(in the rows, 128 means zero)
name the system of each run:
seq 1, Nidig (11 x 18):
116, 173, 92, 135, 126, 161, 139, 122, 135, 134, 125, 110, 146, 149, 129, 138, 133, 111
140, 138, 106, 149, 135, 123, 103, 114, 129, 123, 117, 142, 137, 103, 100, 108, 103, 132
100, 126, 113, 155, 116, 143, 131, 137, 108, 134, 124, 112, 134, 110, 114, 160, 148, 133
131, 134, 116, 122, 128, 114, 138, 132, 136, 128, 110, 97, 160, 128, 125, 119, 102, 129
131, 115, 132, 142, 120, 120, 121, 157, 141, 131, 112, 139, 108, 97, 116, 132, 119, 144
110, 98, 130, 120, 124, 134, 130, 135, 119, 136, 135, 96, 127, 144, 130, 149, 122, 129
133, 130, 138, 101, 125, 120, 151, 128, 146, 112, 115, 139, 139, 117, 134, 126, 101, 132
138, 120, 141, 138, 126, 140, 114, 145, 147, 125, 119, 135, 88, 136, 123, 139, 131, 128
115, 109, 131, 115, 124, 143, 135, 96, 109, 126, 149, 114, 124, 144, 128, 132, 112, 137
140, 150, 135, 122, 122, 129, 149, 121, 138, 97, 107, 151, 141, 126, 130, 140, 130, 120
137, 134, 131, 155, 135, 137, 115, 132, 142, 133, 124, 119, 91, 146, 112, 115, 133, 135
seq 2, vafa (11 x 18):
106, 132, 144, 128, 132, 113, 115, 141, 147, 115, 127, 146, 95, 116, 117, 131, 155, 145
124, 114, 130, 101, 146, 138, 122, 127, 127, 139, 152, 138, 134, 143, 127, 126, 123, 92
147, 151, 120, 135, 121, 129, 137, 151, 147, 127, 116, 149, 131, 113, 114, 110, 115, 136
105, 136, 119, 128, 131, 140, 100, 107, 137, 124, 141, 117, 111, 134, 113, 130, 128, 134
139, 128, 115, 127, 134, 142, 140, 110, 111, 145, 134, 140, 142, 112, 140, 125, 110, 108
138, 158, 128, 144, 106, 137, 137, 142, 128, 121, 117, 109, 129, 123, 114, 130, 134, 140
112, 110, 115, 129, 139, 119, 109, 105, 126, 122, 125, 112, 131, 144, 138, 132, 122, 136
137, 128, 134, 131, 123, 132, 149, 123, 111, 134, 128, 149, 126, 108, 154, 139, 140, 121
130, 140, 143, 128, 121, 124, 134, 152, 133, 118, 117, 101, 133, 142, 112, 136, 144, 120
121, 100, 116, 122, 138, 109, 109, 128, 143, 123, 125, 137, 123, 141, 145, 122, 115, 146
125, 135, 146, 118, 126, 136, 138, 118, 121, 126, 138, 157, 114, 105, 134, 140, 146, 114
seq 3, Nidig (11 x 18):
102, 129, 128, 91, 126, 110, 135, 121, 126, 128, 148, 122, 144, 113, 143, 124, 129, 138
142, 134, 126, 124, 144, 119, 126, 145, 153, 128, 103, 150, 123, 123, 158, 135, 135, 106
123, 120, 143, 122, 139, 137, 113, 122, 124, 153, 154, 114, 94, 117, 119, 115, 128, 116
122, 141, 124, 100, 110, 128, 124, 104, 114, 113, 142, 135, 149, 118, 157, 146, 131, 125
128, 150, 132, 134, 163, 113, 125, 125, 158, 118, 96, 138, 116, 124, 137, 121, 145, 108
139, 126, 132, 145, 125, 144, 121, 118, 106, 161, 153, 113, 97, 110, 133, 113, 124, 127
122, 139, 133, 103, 113, 106, 118, 109, 104, 103, 139, 122, 164, 119, 136, 144, 144, 122
129, 155, 123, 141, 158, 108, 138, 143, 166, 129, 92, 134, 112, 122, 152, 111, 149, 126
150, 98, 136, 147, 130, 135, 111, 128, 97, 168, 154, 115, 105, 115, 129, 112, 121, 120
106, 143, 138, 82, 108, 105, 132, 121, 110, 104, 148, 124, 167, 115, 138, 146, 150, 127
138, 151, 117, 135, 164, 105, 126, 148, 180, 130, 84, 144, 109, 136, 164, 110, 140, 123
seq 4, Fivo (11 x 18):
144, 137, 148, 113, 89, 153, 138, 158, 119, 149, 163, 100, 115, 125, 106, 124, 112, 130
100, 115, 116, 103, 131, 141, 126, 99, 157, 105, 115, 110, 124, 149, 133, 144, 84, 145
118, 93, 110, 163, 155, 149, 132, 131, 120, 153, 119, 167, 105, 112, 127, 148, 131, 114
140, 149, 174, 106, 102, 148, 159, 136, 109, 145, 171, 105, 102, 122, 118, 117, 137, 120
125, 135, 125, 112, 127, 138, 121, 77, 154, 85, 105, 116, 120, 163, 143, 138, 90, 146
109, 90, 111, 179, 161, 129, 132, 122, 109, 137, 115, 180, 114, 112, 125, 143, 158, 126
156, 161, 170, 114, 105, 137, 169, 151, 103, 154, 166, 97, 115, 134, 133, 107, 159, 113
135, 142, 127, 113, 121, 123, 118, 88, 162, 70, 98, 111, 133, 173, 126, 125, 84, 158
95, 81, 91, 183, 170, 112, 115, 136, 119, 144, 111, 181, 118, 115, 134, 140, 164, 137
161, 159, 164, 105, 105, 141, 171, 174, 100, 167, 175, 103, 131, 142, 127, 104, 163, 96
132, 160, 130, 98, 116, 124, 113, 96, 185, 67, 97, 103, 130, 167, 114, 115, 70, 163
seq 5, Bunu (11 x 18):
131, 117, 131, 148, 147, 126, 91, 108, 131, 110, 100, 130, 115, 104, 98, 141, 116, 108
119, 166, 126, 120, 144, 119, 107, 119, 132, 147, 137, 130, 115, 83, 139, 114, 153, 105
136, 122, 123, 122, 127, 133, 82, 109, 119, 111, 126, 145, 134, 105, 120, 155, 118, 98
129, 159, 126, 131, 146, 105, 109, 124, 140, 127, 104, 113, 132, 87, 128, 121, 137, 107
127, 126, 122, 121, 126, 127, 76, 120, 116, 140, 144, 118, 119, 104, 138, 140, 136, 105
130, 134, 131, 114, 130, 105, 101, 138, 136, 113, 112, 140, 142, 80, 119, 137, 123, 109
136, 148, 132, 123, 134, 123, 93, 127, 141, 133, 117, 97, 114, 112, 143, 137, 135, 98
120, 110, 129, 122, 136, 112, 88, 129, 128, 140, 134, 127, 116, 83, 118, 126, 119, 120
131, 152, 138, 108, 120, 126, 105, 142, 143, 119, 118, 138, 123, 86, 131, 152, 138, 98
139, 129, 139, 124, 146, 124, 94, 109, 138, 127, 112, 102, 110, 107, 128, 129, 113, 97
118, 132, 124, 128, 131, 117, 96, 128, 129, 147, 131, 133, 107, 69, 133, 131, 135, 123
seq 6, Bunu (11 x 18):
158, 162, 84, 141, 118, 158, 129, 126, 149, 118, 112, 163, 146, 157, 145, 129, 110, 126
90, 133, 120, 152, 145, 116, 122, 97, 118, 111, 126, 95, 130, 152, 101, 117, 145, 151
104, 126, 94, 103, 132, 132, 143, 145, 119, 150, 158, 157, 164, 135, 149, 128, 140, 119
150, 141, 116, 140, 102, 144, 132, 138, 136, 100, 101, 115, 158, 153, 98, 142, 103, 131
99, 139, 126, 116, 137, 107, 134, 112, 134, 138, 144, 86, 118, 145, 146, 97, 134, 160
103, 85, 109, 115, 115, 141, 140, 156, 114, 135, 143, 155, 147, 131, 134, 166, 128, 131
157, 158, 144, 126, 113, 138, 164, 150, 146, 113, 103, 104, 142, 142, 100, 120, 107, 119
114, 115, 125, 127, 126, 128, 122, 99, 131, 141, 148, 100, 92, 150, 157, 106, 115, 173
92, 88, 128, 124, 125, 130, 165, 153, 114, 124, 131, 168, 141, 110, 119, 165, 144, 134
178, 166, 145, 127, 115, 158, 165, 139, 139, 125, 112, 109, 138, 159, 116, 117, 108, 97
119, 109, 121, 150, 126, 118, 116, 84, 122, 132, 144, 114, 91, 138, 144, 93, 108, 194
seq 7, Fivo (11 x 18):
93, 128, 147, 127, 122, 122, 92, 142, 126, 130, 129, 114, 91, 78, 127, 173, 171, 110
159, 127, 146, 91, 140, 123, 137, 87, 104, 135, 142, 115, 151, 113, 150, 117, 100, 82
145, 138, 145, 133, 101, 119, 113, 125, 146, 84, 90, 160, 113, 85, 130, 160, 118, 145
109, 107, 141, 139, 151, 99, 103, 107, 89, 140, 133, 99, 129, 94, 131, 139, 164, 103
184, 136, 151, 103, 106, 114, 153, 134, 115, 121, 122, 135, 152, 113, 162, 124, 110, 113
122, 126, 149, 136, 126, 97, 93, 131, 146, 83, 88, 114, 121, 105, 101, 152, 133, 134
133, 90, 123, 128, 156, 89, 106, 124, 101, 158, 138, 131, 139, 100, 159, 114, 136, 111
166, 141, 160, 92, 94, 120, 134, 167, 131, 110, 125, 136, 147, 120, 138, 148, 131, 104
112, 130, 139, 118, 156, 92, 90, 112, 157, 103, 95, 104, 121, 99, 110, 124, 114, 120
143, 96, 114, 126, 131, 105, 88, 130, 100, 152, 148, 165, 134, 90, 161, 126, 133, 117
137, 158, 164, 79, 102, 122, 142, 154, 127, 110, 129, 115, 151, 107, 129, 158, 147, 88
seq 8, gebom (11 x 18):
115, 164, 132, 135, 145, 88, 119, 111, 111, 129, 122, 95, 141, 109, 145, 115, 176, 120
161, 141, 99, 153, 128, 126, 108, 146, 108, 142, 125, 135, 156, 147, 150, 129, 153, 103
114, 134, 122, 136, 140, 88, 137, 173, 136, 131, 112, 130, 147, 125, 138, 121, 168, 135
135, 149, 94, 131, 144, 128, 122, 147, 151, 163, 122, 123, 125, 138, 173, 110, 133, 121
117, 105, 112, 130, 155, 117, 120, 165, 139, 148, 124, 161, 129, 120, 134, 129, 142, 109
118, 150, 126, 89, 124, 118, 126, 166, 162, 143, 139, 128, 126, 114, 144, 118, 129, 121
124, 136, 110, 117, 155, 126, 104, 122, 159, 127, 111, 150, 123, 111, 142, 130, 118, 103
113, 126, 134, 109, 126, 125, 101, 140, 125, 139, 144, 133, 121, 86, 127, 145, 142, 104
137, 144, 134, 93, 125, 113, 103, 142, 145, 113, 122, 119, 144, 129, 133, 137, 127, 101
133, 142, 125, 136, 137, 108, 103, 118, 135, 122, 103, 128, 125, 86, 145, 135, 133, 118
127, 117, 125, 127, 124, 120, 88, 143, 114, 140, 140, 113, 126, 124, 143, 149, 153, 108
seq 9, lun (11 x 18):
147, 133, 140, 120, 104, 139, 140, 125, 101, 124, 129, 135, 139, 109, 152, 159, 138, 109
143, 118, 146, 116, 150, 99, 115, 144, 139, 131, 113, 104, 138, 117, 116, 111, 116, 100
120, 120, 120, 118, 118, 107, 97, 130, 124, 142, 150, 133, 112, 116, 162, 118, 138, 154
131, 121, 158, 103, 121, 131, 146, 117, 107, 107, 134, 144, 136, 129, 142, 162, 145, 101
148, 130, 128, 112, 154, 114, 127, 157, 155, 153, 115, 113, 135, 118, 136, 103, 107, 95
117, 119, 121, 112, 122, 109, 76, 121, 129, 129, 161, 153, 110, 115, 144, 116, 137, 153
117, 143, 151, 97, 121, 138, 163, 103, 111, 110, 132, 137, 140, 121, 155, 162, 148, 101
164, 128, 120, 127, 159, 120, 115, 150, 149, 152, 106, 123, 138, 113, 128, 105, 104, 79
103, 123, 123, 111, 118, 100, 73, 120, 123, 132, 167, 142, 110, 94, 130, 107, 138, 163
128, 151, 145, 103, 113, 138, 159, 98, 100, 103, 127, 135, 153, 131, 168, 172, 157, 98
165, 113, 131, 137, 175, 110, 122, 157, 149, 157, 90, 120, 134, 105, 123, 106, 105, 72
seq 10, lun (11 x 18):
124, 135, 128, 134, 156, 103, 128, 156, 133, 144, 114, 115, 144, 105, 115, 113, 145, 97
117, 122, 101, 129, 122, 102, 97, 138, 117, 135, 146, 148, 146, 122, 144, 118, 146, 149
111, 121, 139, 114, 126, 120, 149, 127, 120, 104, 115, 144, 145, 120, 144, 168, 153, 113
131, 115, 112, 123, 154, 124, 123, 159, 144, 157, 113, 116, 145, 120, 132, 125, 113, 93
110, 108, 115, 108, 114, 109, 89, 126, 128, 124, 152, 149, 130, 108, 127, 125, 116, 155
114, 141, 136, 101, 118, 140, 145, 104, 125, 107, 119, 123, 137, 123, 159, 173, 137, 110
153, 108, 123, 132, 158, 132, 119, 137, 137, 156, 108, 119, 130, 113, 128, 119, 95, 85
117, 127, 131, 107, 101, 111, 85, 126, 121, 130, 166, 127, 117, 93, 120, 112, 119, 162
133, 145, 145, 106, 119, 131, 143, 90, 113, 95, 118, 121, 140, 141, 169, 165, 147, 109
163, 105, 140, 144, 164, 123, 130, 147, 136, 162, 101, 122, 114, 106, 131, 111, 109, 84
117, 126, 132, 104, 97, 106, 80, 144, 117, 138, 183, 126, 123, 106, 115, 102, 134, 163
seq 11, gebom (11 x 18):
117, 141, 120, 117, 126, 119, 157, 117, 123, 109, 112, 127, 172, 131, 131, 139, 131, 124
130, 154, 113, 167, 128, 150, 139, 127, 128, 141, 104, 108, 116, 116, 125, 138, 133, 121
117, 92, 112, 136, 132, 123, 122, 144, 110, 144, 139, 112, 149, 139, 107, 127, 119, 130
128, 135, 123, 112, 107, 132, 166, 147, 143, 121, 114, 132, 145, 133, 154, 139, 113, 145
122, 127, 123, 157, 152, 145, 133, 123, 151, 140, 102, 116, 90, 126, 127, 129, 119, 127
125, 89, 127, 116, 122, 131, 116, 139, 106, 150, 164, 133, 131, 119, 113, 120, 108, 134
127, 139, 141, 95, 108, 132, 154, 133, 155, 93, 117, 143, 133, 145, 141, 145, 115, 140
125, 140, 136, 153, 154, 141, 125, 91, 138, 136, 107, 114, 84, 104, 123, 120, 119, 121
131, 91, 128, 122, 106, 135, 99, 132, 87, 135, 172, 138, 142, 131, 102, 133, 122, 127
128, 152, 151, 95, 108, 114, 164, 128, 147, 83, 111, 127, 147, 147, 143, 141, 129, 140
140, 151, 121, 179, 154, 145, 120, 88, 131, 140, 100, 111, 86, 109, 130, 116, 125, 125
seq 12, vafa (11 x 18):
155, 120, 132, 133, 111, 133, 188, 132, 103, 129, 118, 118, 169, 142, 122, 123, 102, 135
108, 116, 134, 161, 124, 124, 140, 123, 140, 100, 101, 115, 98, 158, 118, 138, 134, 181
110, 65, 145, 124, 147, 132, 141, 105, 91, 138, 149, 140, 119, 131, 132, 147, 130, 118
150, 133, 155, 126, 108, 131, 194, 166, 122, 120, 126, 141, 146, 140, 107, 122, 131, 132
101, 104, 129, 143, 145, 121, 120, 132, 159, 100, 113, 120, 103, 177, 94, 121, 119, 165
114, 75, 133, 122, 145, 145, 141, 102, 101, 147, 161, 177, 108, 112, 128, 130, 114, 129
144, 159, 151, 127, 106, 157, 191, 152, 118, 122, 135, 129, 147, 135, 76, 121, 130, 116
107, 103, 101, 156, 147, 129, 118, 125, 158, 116, 107, 106, 116, 179, 96, 108, 93, 173
112, 83, 128, 138, 125, 150, 138, 79, 82, 140, 160, 180, 105, 97, 134, 141, 119, 145
138, 160, 155, 129, 112, 155, 209, 143, 102, 129, 129, 102, 162, 143, 84, 130, 140, 101
121, 89, 98, 170, 136, 119, 118, 144, 159, 113, 92, 101, 121, 188, 110, 116, 93, 189
seq 13, Livon (11 x 18):
155, 155, 124, 108, 132, 172, 126, 114, 136, 151, 157, 144, 108, 144, 135, 110, 108, 92
156, 126, 132, 127, 106, 122, 132, 103, 126, 87, 113, 167, 143, 117, 120, 124, 89, 157
132, 175, 138, 151, 141, 123, 140, 91, 112, 123, 128, 124, 117, 129, 140, 111, 173, 121
163, 113, 109, 142, 129, 149, 138, 146, 103, 152, 141, 156, 153, 139, 117, 121, 114, 100
135, 151, 124, 124, 91, 110, 142, 143, 132, 113, 127, 117, 147, 122, 121, 109, 113, 176
106, 127, 112, 151, 155, 114, 124, 113, 115, 123, 124, 124, 134, 167, 149, 133, 178, 124
129, 109, 127, 131, 141, 129, 140, 178, 126, 162, 139, 146, 130, 105, 101, 116, 130, 109
117, 144, 120, 99, 87, 133, 120, 144, 148, 107, 139, 107, 138, 146, 121, 137, 109, 161
88, 114, 118, 145, 175, 107, 122, 93, 134, 110, 104, 136, 123, 143, 140, 133, 156, 129
127, 130, 136, 131, 131, 150, 129, 165, 123, 162, 141, 145, 108, 86, 103, 139, 142, 89
132, 135, 124, 93, 89, 148, 130, 121, 142, 104, 133, 102, 150, 144, 112, 138, 73, 148
seq 14, Livon (11 x 18):
141, 121, 107, 147, 134, 145, 148, 158, 126, 138, 124, 137, 161, 151, 81, 117, 113, 114
100, 146, 95, 142, 98, 128, 126, 130, 129, 125, 134, 123, 135, 118, 122, 126, 124, 186
85, 120, 124, 130, 151, 122, 148, 117, 105, 120, 129, 130, 151, 143, 132, 156, 178, 108
127, 127, 121, 139, 138, 147, 150, 181, 152, 156, 113, 116, 125, 121, 93, 128, 116, 110
100, 115, 109, 126, 91, 143, 108, 117, 128, 116, 139, 108, 120, 134, 122, 147, 100, 180
82, 118, 138, 117, 165, 111, 160, 101, 122, 119, 116, 134, 130, 121, 156, 150, 164, 113
148, 127, 143, 143, 131, 163, 139, 175, 145, 150, 112, 121, 99, 124, 97, 144, 122, 91
119, 110, 118, 116, 92, 147, 117, 101, 128, 121, 148, 109, 115, 130, 125, 124, 69, 183
101, 131, 143, 122, 154, 108, 161, 90, 121, 106, 107, 151, 124, 124, 181, 152, 173, 124
166, 123, 156, 155, 142, 160, 145, 169, 129, 156, 120, 121, 99, 134, 89, 124, 131, 80
137, 118, 107, 113, 78, 150, 120, 116, 134, 131, 159, 122, 122, 134, 132, 111, 59, 193

runs to name:
seq 15 (2 x 18):
121, 154, 110, 102, 147, 117, 113, 146, 170, 159, 124, 119, 121, 93, 154, 104, 112, 114
133, 129, 111, 112, 105, 143, 76, 126, 119, 119, 154, 152, 141, 110, 107, 143, 115, 112

Fivo
seq 16 (2 x 18):
160, 95, 143, 144, 143, 131, 147, 105, 98, 133, 137, 143, 122, 153, 137, 110, 119, 123
132, 132, 162, 124, 111, 122, 152, 144, 142, 104, 121, 135, 100, 146, 135, 135, 149, 152

Fivo
seq 17 (2 x 18):
151, 144, 113, 145, 119, 130, 77, 137, 125, 144, 145, 144, 102, 137, 156, 119, 157, 129
112, 119, 166, 111, 138, 113, 165, 105, 97, 111, 145, 144, 137, 117, 115, 129, 152, 118

lun
seq 18 (2 x 18):
147, 105, 149, 123, 149, 97, 136, 130, 140, 111, 132, 132, 131, 172, 91, 72, 102, 147
120, 147, 108, 132, 110, 144, 146, 88, 125, 123, 141, 178, 110, 112, 162, 120, 120, 176

gebom
seq 19 (2 x 18):
147, 125, 147, 111, 118, 131, 155, 142, 115, 149, 150, 134, 126, 116, 137, 114, 122, 124
128, 135, 140, 101, 120, 111, 97, 140, 140, 106, 140, 139, 129, 144, 133, 132, 147, 125

Nidig
seq 20 (2 x 18):
119, 141, 121, 133, 157, 130, 108, 113, 128, 128, 126, 152, 132, 93, 95, 124, 134, 92
129, 160, 95, 123, 112, 148, 126, 153, 132, 158, 150, 120, 142, 128, 127, 113, 122, 128

vafa
seq 21 (2 x 18):
126, 129, 134, 111, 115, 145, 153, 149, 148, 121, 131, 130, 124, 155, 118, 132, 112, 137
109, 120, 115, 139, 151, 141, 117, 121, 152, 134, 121, 126, 99, 142, 118, 123, 116, 134

Fivo
seq 22 (2 x 18):
140, 114, 98, 148, 132, 149, 98, 103, 109, 150, 149, 145, 115, 135, 141, 117, 114, 135
112, 108, 155, 104, 122, 120, 156, 150, 119, 109, 143, 149, 140, 146, 118, 146, 155, 123

gebom
seq 23 (2 x 18):
96, 159, 122, 96, 132, 123, 136, 120, 149, 128, 145, 165, 110, 109, 167, 125, 156, 138
133, 143, 120, 114, 153, 150, 130, 116, 123, 130, 130, 159, 147, 132, 126, 142, 141, 64

lun
seq 24 (2 x 18):
140, 138, 150, 104, 121, 96, 125, 121, 153, 115, 105, 111, 111, 95, 164, 120, 109, 145
143, 103, 129, 145, 133, 136, 80, 115, 124, 133, 125, 137, 87, 129, 152, 148, 135, 116

gebom
seq 25 (2 x 18):
99, 91, 120, 106, 142, 163, 145, 133, 156, 148, 140, 139, 99, 139, 123, 134, 86, 133
130, 147, 117, 95, 97, 170, 124, 114, 147, 115, 150, 140, 124, 136, 114, 135, 81, 139

lun
seq 26 (2 x 18):
103, 112, 109, 148, 164, 126, 86, 102, 149, 130, 140, 139, 95, 145, 93, 94, 114, 149
115, 113, 130, 82, 110, 145, 157, 110, 93, 132, 179, 169, 150, 122, 148, 141, 128, 122

gebom
seq 27 (2 x 18):
151, 120, 123, 115, 129, 138, 134, 122, 131, 133, 133, 121, 141, 144, 116, 109, 80, 121
128, 140, 137, 127, 115, 122, 108, 116, 149, 112, 123, 131, 91, 116, 133, 123, 120, 158

lun
seq 28 (2 x 18):
106, 82, 125, 106, 109, 118, 107, 166, 124, 138, 151, 104, 137, 143, 124, 143, 120, 145
107, 105, 124, 90, 143, 118, 162, 143, 162, 118, 109, 150, 144, 133, 148, 139, 103, 132

Nidig
seq 29 (2 x 18):
120, 120, 144, 122, 125, 105, 124, 131, 135, 112, 105, 115, 124, 97, 131, 143, 124, 137
142, 100, 134, 132, 137, 113, 107, 129, 111, 135, 124, 123, 131, 114, 137, 135, 126, 109

Fivo
seq 30 (2 x 18):
194, 155, 126, 141, 103, 158, 124, 101, 114, 140, 130, 144, 110, 106, 153, 115, 95, 122
92, 93, 142, 141, 132, 107, 98, 134, 120, 94, 130, 142, 118, 145, 91, 149, 165, 146

gebom
seq 31 (2 x 18):
130, 134, 119, 130, 134, 93, 129, 131, 151, 112, 106, 131, 133, 144, 156, 110, 132, 160
141, 88, 141, 153, 150, 124, 147, 145, 114, 152, 122, 142, 108, 123, 128, 122, 134, 120

Nidig
